In the rows, zero is written as 128.
Y: rows in 4 groups, each row roughly a mix of its group's directions
Y (96 x 10)
[[104 138 111  87  76  82 135 177 145 123]
 [ 85 191 154 145 128  98 144 162 161 117]
 [191 119 135 151 158 177 160 118  93 122]
 [153 160 144 109  71 124 159 132  68 114]
 [ 90 156  87 107 160  84  96 140  96 100]
 [145 106 127 133 185 143  75 110  89  92]
 [ 85  93  68 107  86 118 137 146 153 145]
 [198 121  95 103 115 174 154 131 106 138]
 [140 166  99 125 174 184 153 153  93 136]
 [110 172  80 130 184 117 127 111  82 120]
 [107 170 137 154 119 119  55 163 118 104]
 [169  94 107  82 121  93  74 115 149 121]
 [136 205 153 107 105 156 160 117 140 103]
 [114 134 115  92  59 106 148 159 165 151]
 [121 102 178 162 170 114  95 136 111  79]
 [175 141 113 159 115  72 111 166 144 165]
 [142 140 140 126  84 108 194 183 130 123]
 [134 173 186 132 106  97  90 140 142 169]
 [ 79 136  92  87 126  90  71 128 136 121]
 [106 166 149 177 123 160  92  71 127 133]
 [ 63 139 118 120 126 104  82  96 166 153]
 [197 132 137 118 143 141  98 189 112 114]
 [177 162 184 125 115 105  85 103 140 144]
 [ 67 104 148 135  80 125 165 133 136  85]
 [136  60 100 107 152 157 107 165  97 145]
 [108  92 174 106 103 113  99  75 152  98]
 [ 76 161 155 135 167 129 178 168 132 121]
 [169 126 143 159 130 183 171  93 135 163]
 [133 115 123 131 171 130 102  72 183 166]
 [178 136 149 141 102 105 116 198 132  99]
 [ 79 142  87 155 124 143 190 152 112 145]
 [163 160 183 157 161 145 154  85 119 112]
 [187 164 150 104 115 106  84  93 111 149]
 [ 64 102  94 134 149 129 156 154 177 128]
 [115  54  76 124 138 162 103 126 121 127]
 [128  98 151 147 187 125 185 152 163 122]
 [138 104 180 121  86  91  97 119 158  86]
 [ 83 104 140 104 102  97  67 131 168 126]
 [180 169 173 135 107  94 101 136 154  98]
 [ 63 163 123 169 130 141  92 115 166 130]
 [182 163 106 145 145 132 129 195 110 144]
 [ 61 104  80 143  98 163 122 140 120 112]
 [ 98 114 125 146 105 148 179 177  90  89]
 [139 139 178 170 189 130 137 106 166 134]
 [112  86 141 134  91  70 103  92 162 142]
 [148 142 153 181 178 143 171 125  89 113]
 [163  80 173 152 159 156  94 119 115  97]
 [157 103 142 155 112 173 119 115  59 103]
 [137 146 149 105 119 104 218 140 133 131]
 [143 114  90 147 135 179 112 141  62 101]
 [ 88 191 142 147  92 135 140  80 142 141]
 [132 133  96  72 117 130 169 104 174  89]
 [ 92 147  93 138 117 177 137 176  81 113]
 [126 152 131 163  62 153 151  87 134 164]
 [116 204 122 162 118 126 181 142 132 121]
 [145 134 162 165 189 126  81 112 162 135]
 [140  96 172 140 179  79 132 102 160 144]
 [176 144 138 130 135  81  78  94 154 160]
 [141 139  96  84  93  95 147 187 109 105]
 [152 187 140 109 172 181 130 107 111 111]
 [ 80 147 115 163  88 159 185 126 129 152]
 [196 140 161 106 162  95 113 105 146 153]
 [157 100 140 124 141 117 149 200  93  90]
 [120 144  90  75  97  85  93 166 137 136]
 [156 159  97 167 123  76 131 154 139 178]
 [148 182 166  98 170 133 115 155 114  86]
 [155 122 140 129  84  97  62 120 135 173]
 [135 149 106 115 170 194 152 158  88 123]
 [162 177 123 122 160 178 144 168  99 109]
 [ 87 130 148 163 173 122 166 164 172 113]
 [ 73 159 111 140  94 160 186 145 132 135]
 [163  81  86  80 140 110  93 118 137  97]
 [101 165 159 142 148 141 203 111 150 119]
 [116  65 101 154 167 128 103 156  85 131]
 [ 66 168  92 119 123 105 122 101 154 167]
 [ 78 174 145 155 135 157 170 168 106 130]
 [ 82 110  88 143  92 162  88 147  95 105]
 [175 104 142 148 132 159  77 111  75 114]
 [102 159 170 195 152 144 107 146 128  99]
 [114 189 163 141 141 103 140  97 178 151]
 [ 97 106 136 130 157 131  52  84 144 128]
 [100  68 165 100 101 143 117 126 128  76]
 [ 77 110  95 141 103 129 104 186 105 160]
 [ 61 150 131 150 107 132 176 157 142 159]
 [ 96 162  73 115 149 135 107  77 129 165]
 [ 87 147 113 120 154 144 140  49 130 154]
 [ 73 138  97  94 127  89  70 121 141 126]
 [ 83  58  96 139 105 108 142 146 125 155]
 [100  94  98 138 173 131  76 133 178 138]
 [103 119  82 129 156 176 165 162  90 146]
 [161 113  76  96  94 146  76 133 102 108]
 [156 132 107 144 189 167 115  87  87 125]
 [ 99  90 136 147 195 114 180 125 139 119]
 [163 130  63  76 116 158 112 111 116 149]
 [109 106 148 164 197 127 125 165  88 126]
 [ 85 172 116 120 115 163 193 143 134 108]]

the two rows of each list that fit no group, in list order (the others fit one group, some only roughly)
  * Q125: [148 114 114 181 124 180 146  91  81 123]
  * Q327: [127 151 145 160 150 175 184  98 101  97]
  * Q693: [137  90 170 167 147  92 124  87 150 168]
  * Q774: [ 98 142  82 126  62 157 166 120 144 140]
  * Q483: [180 118 160 134 104 122 202 138 140 139]
  * Q662: [129 121 142 132 127 150 200  64 138 142]
  * Q511: [172  92  89 117 164 140  95 155 100 166]
  * Q247: [113 121 137 153 186 160 120  60 124 114]
  * Q329: [170  91 104 160 107 144  80 100  87 140]
  * Q650: [168 178 136 122 100 165  87 132  86 107]

Q483, Q247
  * Q362: [133 158  65 116 168 151 125  85  99 145]
  * Q846: [156 138 168 143 135 122 166  61 167 130]
  * Q578: [182  96 109 127 144 112  85 182 123 154]
  * Q694: [134 104 180 179 153  95 126 100 137 171]
  * Q726: [136 103 115 121  89 156 190  90  86 132]
  * Q796: [141 180 134 151 128  78 115  76 159 150]
  * Q245: [202 127 147  92 135  93 110 157 100 125]
  * Q640: [119 101 156 114  96 140 130 184 120  64]
  * Q316: [ 82 171 139 102 143 125 183 158 158 107]
  * Q969: [142 121 171 161 130 161 193 101  98 117]
  * Q215: [ 63 127 149 164 123  93 142 169 145  97]
  * Q28: [174 114 127 166 155 165 188 144 135 151]

Q215, Q28
  * Q438: [113 111 131 135 203 134 150 163 103  85]
  * Q22: [ 47 155 117 123 140 129 128  80 149 128]
  * Q182: [121 168 121 120  82 136 121  55 130 160]
  * Q304: [146 152 153 121 182 131  93 172  87  97]
  * Q405: [ 86 109 166 163 160  91 145 142 160 169]
  * Q531: [142 161 113  81  81  90 100 164 101 124]
  * Q278: [134 156  89  87 116 172 128 161  97  82]
  * Q167: [113 100 120 148  89 116 155 205 123 109]
  * Q893: [124 127 156 153 104 106  92 204 155 132]
  * Q819: [120 147 115 122 138 103  45 173 126 118]
  * Q914: [146 110 143 118 183  92  70 165 112 119]

Q22, Q893
  * Q497: [158 144 160 123 157  85 125 198 128 107]
  * Q185: [ 69 113  99  95 132 162 177 109 120 100]
  * Q107: [118 119 134 113 134 190 150 175  97  80]
  * Q29: [191 114 144 133  95 152 182 163 120 121]
  * Q126: [135 137 136  96 172 117  82 188 105  99]
  * Q164: [128  59 107 107 170  82 109 133 146 133]
  * Q206: [141 132 107 107 173 104 113 202  99 121]
  * Q307: [166  92 107 136 124 116 110 206 113 143]
  * Q835: [ 99 150 119 166  87 168 115 158  79 154]
  * Q984: [ 93 139 115 131 126  99 127  51 156 164]
  * Q260: [167  61 126 134 154  95 118  84 146 139]

Q185, Q206
  * Q369: [126  82  75 118 160 150 111 154  83  99]
  * Q741: [129 128 155 193 112 145 162  79 124 163]
  * Q954: [106  84 122 102 165  75 143 131 180 128]
  * Q57: [136 140  90 107 192 175 127 122  92 151]
  * Q237: [166 102 114 125 150 101  81 107 137 191]
  * Q303: [161 133  99 132 138 151 210 140 124 156]
  * Q575: [127  76  66  81 100 140 127 117 115 146]
  * Q607: [ 91 148  81 102  85 123  81  98 148 146]
  * Q8: [159 182 155 102 143 155 160 100 134  82]
  * Q594: [154 135 182 117  93 117 104 150 138  65]
  * Q997: [163 105 143 159 168 140  62 153 114 107]
  * Q409: [145 185 188 120 129 116 159  97 160 131]
  * Q313: [127 119  67 144 162 127 136 152 109 192]
  * Q397: [ 95 198 155 147 154 166 121 150 115 107]

Q303, Q397
  * Q396: [ 82 137 170 180 174 126 117  93 138 134]
  * Q706: [127 209 117 146 156 146 164 103 127 141]
  * Q249: [122 147  72 107 172 141  83  89 104 131]
  * Q100: [ 99 142 103 113 168  78  83  95 121 160]
  * Q449: [ 85 106 120 146 165 145 172 110 186 145]
  * Q798: [112 123 151 140 151 104 167 201 148  96]
  * Q804: [ 59 136 122 124 137 169 167  86 114 115]
  * Q930: [139 133  96 145  50 148 100 110 117 161]
  * Q145: [125 128 114 100 126 113 124  47 134 178]
  * Q824: [ 89 142 118  77 137 102 124 191 156 111]
  * Q754: [182 135 165 135 122 152 154  67  99 136]
  * Q414: [ 60 149 111 149 106 136 110 181 129 100]
  * Q922: [132  44 133 110 109 106  85 139 130 130]

Q100, Q145
  * Q947: [145 133 144 150 125 173 120  50 100 141]
  * Q476: [136 152 171 173  76 112 139  78 127 120]
  * Q580: [114 151 104 104 117  92  58 171 143 128]
  * Q921: [170 118 152 138  89 136 194 170 128 122]
  * Q885: [125  88 131 150 166 128 133 200 121  91]
  * Q671: [113 126  81 136  58 156 154 102 140 152]
  * Q779: [ 95 171 132  98  90 148 133  61 135 117]
  * Q628: [ 82 175 137 143 143 113 134 105 192 154]
  * Q83: [187 113 129 113  81 150 177 163 126 131]
  * Q709: [152 168 141 143 103 169 175  74 129 111]

Q476, Q779
  * Q98: [137 126 153 147  87 136 199 146 165 157]
  * Q888: [ 69 153  95  92 110 101 140 176 111 122]
  * Q757: [133 171 139 151  54 139 103 115 122 165]
  * Q443: [ 63 123 113 176 121 173 150 102 144 122]
  * Q477: [113  86  92 137 130 171  79  77 132 137]
  * Q267: [127 148  85 153 149  93 128 104 140 199]
  * Q38: [163 136  74 115 155 171 114  85  95 144]
  * Q228: [190 119 125  92 131 107  63 123 117 143]
  * Q82: [107 118  86 100 133 105  63 157 165 144]
  * Q77: [163  95 135 135 161 115  99  62 158 151]
  * Q646: [147  91 125 127  89  89  87  97 157 172]
  * Q840: [162 100  80 134 154 124 111 173 100 175]

Q888, Q77
  * Q861: [106 146  83 100 133 171 155 156 105  75]
  * Q109: [153 148 119 135 183 100 100 107 170 177]
  * Q643: [ 85 118 133  96 167  84 154 162 172 127]
  * Q805: [105 183 158 132 123 137 156  67 149  99]
  * Q923: [ 94 174  95 142 148 164 187 130 108 142]
  * Q384: [ 83 150 142 128 117  63 139 175 127  99]
  * Q763: [190 165 181 115 127 103 155 108 114 139]
  * Q486: [175 115 137 160 193 138  99 133 107  94]
  * Q872: [ 94 198 115 150 133 133 166  83 135 140]
  * Q915: [145 141 163 126 105 110 184 173  88  97]
  * Q161: [123 135 124  87 138 104  67 190 114 124]
  * Q623: [190 121 108 115 130 145 155 164  80  94]
  * Q787: [105 136  95 108 130 123  91  79 180 169]
  * Q873: [ 78  67 122 113 114 162 160 152 109 105]

Q109, Q486
  * Q447: [127  84 107  92 174 175 105 108 101 153]
  * Q559: [ 67 167 103 113 114  71 140 149 133 136]
  * Q685: [193  96 100  94 132 171 105 120 103 119]
  * Q374: [ 71 146 140 164 148 124 113  79 161 163]
  * Q186: [149 125  92  73  65 134 136 145 150 154]
  * Q576: [160 147 119  83  68 112  83 114 156 132]
  * Q240: [102 112  81 140 149 120 137  88 131 197]
  * Q978: [169 102 128 142 120 168 118  69  79 134]
  * Q526: [138 133 128 110 114 102  54 181 105 141]
  * Q762: [ 76 126  90 111 163 111  63 139 122 131]
  * Q217: [103 110  85 102 139 104 103 198 152 120]
  * Q224: [164 131 100 129  61 142 117  73 141 145]
  * Q538: [167  94 160  95 148 162  83 138 108  91]
  * Q509: [107 133 106 149 130  89 128  62 156 175]
  * Q555: [ 88  66 156 157  99 102 121 104 161 125]

Q762, Q555
  * Q944: [139 143 106 155  77 182 104 142  80 139]
  * Q941: [158  91  96 132 148 101  78 140 121 184]
  * Q104: [102 152 108  62 126 110 121 179 153 103]
  * Q703: [155  56 119 148 161 105 118  81 135 132]
  * Q516: [110 122 132 129 140 142 181  66 170 162]
  * Q690: [154 104 114 116 114 130  81 179  77  97]
  * Q780: [ 96 160  84 150 145 118 158  88 132 182]
  * Q645: [ 87  65 105 145 137  92 120 157 143 164]
  * Q118: [156  97 114 109  57 140  96 127  99 158]
  * Q431: [ 99 184 149 108 128 127 167  98 177 153]

Q118, Q431
  * Q815: [129  87 136 131  73  97  63 120 141 140]
  * Q2: [192 101 149 129  97 154 172 164 122 116]
  * Q243: [ 80 117  80 149 121  99 150 115 133 188]
  * Q400: [156 124 137 107 109  91  48 145 129 151]
  * Q626: [131 104 151 150 143  97 171  73 175 148]
  * Q297: [189 163 147 117 150 157 113 171 110  96]
  * Q979: [ 96 146 134 124  89  72 165 180 132 120]
  * Q669: [108 206 121 103  90 143 120  97 108 121]
  * Q129: [165 133 158 122 152 108  55 155  97 124]
  * Q436: [193 166 153 117 145 151 103 162 117  93]
  * Q504: [132  97  72  70 112 100  98 150 137 143]
  * Q586: [111  75 102 118 103  82 101 134 163 169]
  * Q410: [136 119  93  61 124 106  83 158 141 100]
  * Q878: [124  58 132 106 115 153 120 179 105  99]
  * Q937: [110 182 164 166  91 147 154  95 103 116]

Q815, Q669
  * Q761: [149  62 131 133  99  85  96 167 137 136]
  * Q302: [ 92 147  97 103  89 125 120 100 173 180]
  * Q770: [ 95 152 116 114 165 158 163 170 100  80]
  * Q931: [108  80  61  88 120 124 127 129 160 150]
  * Q33: [154 116 106  60 117  81 137 151 155 153]
  * Q692: [131 145 168 167 164 136 175  83 161 142]
  * Q263: [108 132 145 189 153 165 159 139  77 144]
  * Q767: [120  45 109 118 120 101  95 141 130 157]
  * Q721: [166 101  94  87 176 114 112 150  83 131]
  * Q229: [107 142  84 121 147 164 143  59 112 155]
  * Q734: [165 132 189 162 166 133 176 121 122 117]
  * Q560: [ 66 152 131 121 107  65 127 160 148 120]

Q721, Q229
  * Q854: [ 61 148 133 127 104  68 131 154 149 123]
  * Q254: [173  70 141 117 122 111  80 174 127 127]
  * Q281: [ 90 133 155 138  91 132 197 163 149 142]
  * Q74: [109  97  95 128 163 141 103 183  75 117]
  * Q415: [116 134 128 111  96 135 217 100 122 138]
  * Q27: [173 100 103  79 127 118 102  86 136 171]
  * Q675: [ 84 142  89 112  65 129 116 160  97 109]
  * Q657: [160 147 189 121 180  94  93 138 130 124]
  * Q102: [155  75 146 173 181 121 134  92 114 132]
  * Q697: [101 138 161 197 139 142 131 102 149 175]
  * Q875: [131  51  91 158 140 130 148  89 124 132]
  * Q60: [177 172 164 124 119 153 123 167 123  79]
  * Q156: [ 86 140 141  87 179 100 132 178 145 112]
  * Q331: [100 128 140 113 199 108 166 160 140  94]

Q281, Q697
  * Q972: [ 98  59 148 125  86  88 118 123 154 117]
  * Q195: [110  70 114  94 149 184 128 151 101 105]
  * Q802: [131 131 142 109 154 120  87  47 151 145]
  * Q618: [115  75 108 108 174 139  67 112 146 121]
  * Q20: [183 180 163 115 132 146 119 157 117  84]
  * Q727: [166 149 183 173 118 136 119  82 118 156]
  * Q547: [160  96  86 126 153 140 113 184  99 166]
  * Q518: [183  96 160 142 158  98 100  80 135 130]
  * Q14: [140  79 143 121 106  95  84 113 146  69]
  * Q722: [111 169 169 170 163 159 169 139  98 118]
  * Q350: [195 181 157 134 128 111 101 155 139 112]
  * Q503: [ 96 105 100 145 131  89 120  75 146 182]

Q618, Q14
  * Q355: [167  98 142 114 112 127 173 169  75 102]
  * Q473: [128  96 200 184 142 138 130 124 148 114]
  * Q211: [ 93 179  96 110 107  83 168 157 115 135]
  * Q320: [117 152 135 194 104 167 150 111  89 156]
  * Q108: [158 153 130 147 188 163 175 116 119  94]
  * Q919: [110  93  68 143 142 116 139 141 115 192]
  * Q62: [125 115 151  96 173  67 135 142 179 133]
  * Q322: [115 143  91  75  70 118 137 130 174 129]
  * Q198: [150 134 139 125  62 130 186 162 149 145]
  * Q715: [138 120 138  90 110 102  52  99 155 145]
  * Q273: [160 131 182 118  98  93  89 136 155  86]
  * Q363: [157 178 161 123 146  88  83 120 164 150]

Q108, Q715
  * Q957: [118 123  89 115 157 169 134 164  79  80]
  * Q222: [ 98 110  77 106  63 153 138 109 102 133]
  * Q492: [ 95 143 118  66 133  94 125 176 166 115]
  * Q834: [107 116 123 150  75 107 157 197 130 111]
  * Q654: [102 128 105 165  88 101 170 188 133 136]
  * Q777: [162 125  75  96 160 155  94 108  85 118]
  * Q838: [ 65 142 145 176 138 148 155 156 146  93]
  * Q955: [181 126 110 124 155 156 111  60 117 151]
  * Q92: [110 131 105 167 153 150 201 120 109 160]
  * Q542: [105 156 161 125 112 105 124  52 162 114]

Q955, Q92
  * Q720: [ 70 104  93 149  74 127  97 134 154 120]
  * Q991: [181 120 134  97 144  86  93 183 113 127]
  * Q956: [112 121 138 141 140 124 204  83 170 129]
  * Q613: [105 186 111  93  73 145 123 168 132 125]
  * Q411: [ 96 149  77 144 153 134 155  90 123 184]
  * Q769: [137 152 175 132 202 132 130 143 103  95]
  * Q151: [ 75 150 154 185 149 144 152 110 167 128]
  * Q918: [118 172 111 167 170 144 172  96  96 150]
  * Q977: [133 222 134 121 109 131 157 122 137 137]
  * Q484: [168 144 187 104 121 124  94 109 147  78]
  * Q193: [169 113 156 129  81 138 179 179 131 120]
  * Q808: [ 54 128 126 128 127 167 176 106 121 105]
  * Q858: [117  89 114 115 145  83  75 183 120 139]

Q720, Q977
